(in the rows, 128 means zero)
Each path below is one point turned by a fixed rotation once a step. After each direction that follows a path, write how fast that rotation turns it, in deg/step (0 if it stays still).
Each turn is a multiple of 5 degrees from 10 to 175, or 0.
Each row of a path follows its step; steps can be skipped.
Rotation 1:
step 0: [128 139 130 134 120 124 125 134 129 129 123 130 129 130 134 124 132 132
 136 130 131 129 134 120 133 133 130 117 127 127 127 140]
step 1: [130 117 138 142 122 125 126 128 129 133 117 128 128 133 131 125 131 131
 134 124 130 124 128 135 121 135 127 129 125 128 130 125]
step 2: [131 131 131 127 133 140 126 136 134 132 124 136 132 131 129 119 131 131
 117 129 127 127 124 127 127 139 128 124 120 128 136 132]
step 3: [130 130 131 132 118 131 123 131 120 135 130 129 128 131 134 128 136 128
 127 120 135 127 129 113 128 134 129 120 125 130 122 129]
step 4: [130 125 140 135 122 133 121 122 131 137 114 128 131 130 123 129 124 133
 131 123 129 134 129 132 127 126 128 129 118 133 127 132]
step 5: [137 130 126 130 130 128 124 134 134 130 121 133 124 126 130 118 124 126
 123 129 123 130 132 123 124 142 135 123 126 134 126 138]
step 6: [129 122 130 140 119 131 131 132 129 136 122 120 130 127 139 128 127 131
 128 128 132 128 129 115 128 131 125 119 127 122 131 128]
step 7: [128 128 135 130 131 135 117 129 133 139 115 128 128 133 130 124 134 129
 132 126 126 128 116 135 130 129 129 122 128 130 125 129]
step 8: [134 131 122 134 125 125 126 135 124 134 120 134 129 128 119 124 136 124
 119 123 131 128 134 125 129 137 134 118 124 130 132 132]
step 9: [125 130 138 140 118 128 125 132 131 132 123 132 129 130 134 132 130 132
 132 126 127 122 132 119 127 124 125 125 125 126 133 142]
step 10: [130 129 138 130 127 126 123 127 131 132 119 132 131 135 134 115 130 129
 136 129 133 133 126 134 127 143 129 128 124 132 128 127]
Directions:
[130 127 130 126 127 131 127 126 127 128 130 127 128 127 129 128 123 129
 126 127 128 131 129 125 126 129 128 131 125 131 124 127]	45
[128 126 127 131 130 129 127 127 128 129 128 127 128 124 125 126 128 129
 130 126 129 128 125 132 128 131 128 131 128 131 128 129]	120
[130 130 128 131 125 124 128 127 131 127 127 129 129 127 129 130 126 127
 130 130 127 129 132 129 128 129 129 132 128 130 128 132]	80
Rotation 2:
step 0: [125 119 132 122 134 117 139 128 133 130 121 139 133 125 125 130 118 125
 127 131 131 124 125 126 125 128 131 138 136 126 115 125]
step 1: [128 128 142 122 125 131 143 129 122 130 131 137 123 128 125 122 124 128
 120 119 128 135 128 132 130 138 137 128 128 120 125 123]
step 2: [130 130 135 125 117 130 123 128 126 136 137 137 138 127 131 128 120 129
 133 131 127 138 129 121 135 130 131 128 126 131 114 127]
step 3: [121 133 129 128 124 119 130 129 124 139 117 134 127 134 125 132 123 116
 134 131 126 125 129 127 131 134 135 137 135 124 117 133]
step 4: [127 125 135 128 130 134 137 128 132 130 123 131 134 121 125 126 130 118
 119 128 124 136 128 132 134 146 135 124 133 128 123 133]
step 5: [133 125 130 118 126 123 130 130 133 124 135 141 130 116 130 129 120 134
 132 130 124 133 127 123 124 137 126 130 136 128 113 130]
step 6: [127 131 142 121 129 124 137 126 125 131 125 134 123 131 123 133 123 122
 138 126 124 130 136 126 124 127 141 133 131 125 121 120]
step 7: [123 120 135 124 124 130 137 130 126 139 131 135 142 128 131 129 125 124
 114 130 126 133 133 124 135 128 140 127 127 128 124 130]
step 8: [125 130 123 126 124 121 132 129 127 138 129 138 122 128 136 126 117 126
 126 129 125 139 122 128 132 137 124 129 132 122 114 129]
step 9: [126 130 141 124 127 128 122 124 131 133 123 130 125 124 118 128 126 117
 137 125 130 138 127 130 137 140 136 131 133 129 121 124]
step 10: [127 126 133 119 120 126 130 130 127 129 131 136 138 123 121 127 130 129
 123 135 120 122 134 120 127 142 137 129 135 126 122 136]
Directions:
[130 130 129 129 131 124 128 128 133 128 128 130 127 128 127 128 127 129
 124 127 130 130 125 130 128 131 125 128 129 130 130 126]	90
[127 124 128 128 127 130 133 130 130 130 127 129 126 130 129 125 131 130
 125 130 130 125 128 129 128 129 129 126 127 129 127 131]	110
[129 124 132 129 129 131 126 128 130 129 128 127 132 126 128 129 129 127
 129 130 131 130 127 128 131 126 129 126 127 132 127 128]	145
Rotation 3:
step 0: [136 131 126 128 139 131 124 117 134 126 130 124 128 132 124 128 124 113
 134 133 131 123 130 126 124 136 125 133 135 127 129 124]
step 1: [122 117 129 123 135 131 127 122 129 126 132 134 134 133 127 137 122 126
 132 133 140 122 132 125 125 128 125 136 130 135 132 136]
step 2: [136 123 130 134 135 128 131 123 134 122 126 125 127 127 130 136 119 118
 134 125 139 123 119 132 124 126 124 127 137 131 122 127]
step 3: [128 124 126 123 141 136 133 118 131 127 135 124 133 132 124 128 122 125
 140 131 130 130 129 123 124 132 134 128 133 137 131 124]
step 4: [120 127 131 131 132 131 131 123 132 129 124 130 128 139 127 143 121 125
 135 132 140 128 119 127 121 126 125 135 128 127 127 129]
step 5: [136 124 128 132 141 129 132 125 128 125 130 131 127 122 125 132 122 131
 138 126 138 126 123 125 121 124 122 123 130 138 130 119]
step 6: [123 130 122 130 133 137 125 119 128 134 127 125 124 137 127 126 119 122
 138 131 130 132 124 131 114 131 128 130 134 133 132 124]
step 7: [126 129 131 125 140 126 126 120 127 136 130 132 131 134 125 141 125 128
 133 131 134 121 125 124 122 125 116 131 123 131 132 122]
step 8: [136 127 122 138 136 132 125 124 128 127 127 133 126 126 128 125 120 124
 134 136 139 127 128 133 120 125 116 129 135 131 133 129]
step 9: [125 124 128 126 136 127 120 115 129 133 134 125 131 135 131 128 117 127
 132 128 129 121 131 135 120 136 123 129 129 138 126 124]
step 10: [129 129 125 128 142 125 132 121 127 132 132 125 132 134 130 139 127 118
 130 139 137 125 126 132 127 125 119 128 133 123 132 131]
Directions:
[128 126 127 130 126 127 129 130 127 128 128 128 125 126 130 127 128 130
 129 124 130 125 129 131 125 129 129 125 132 132 127 128]	110
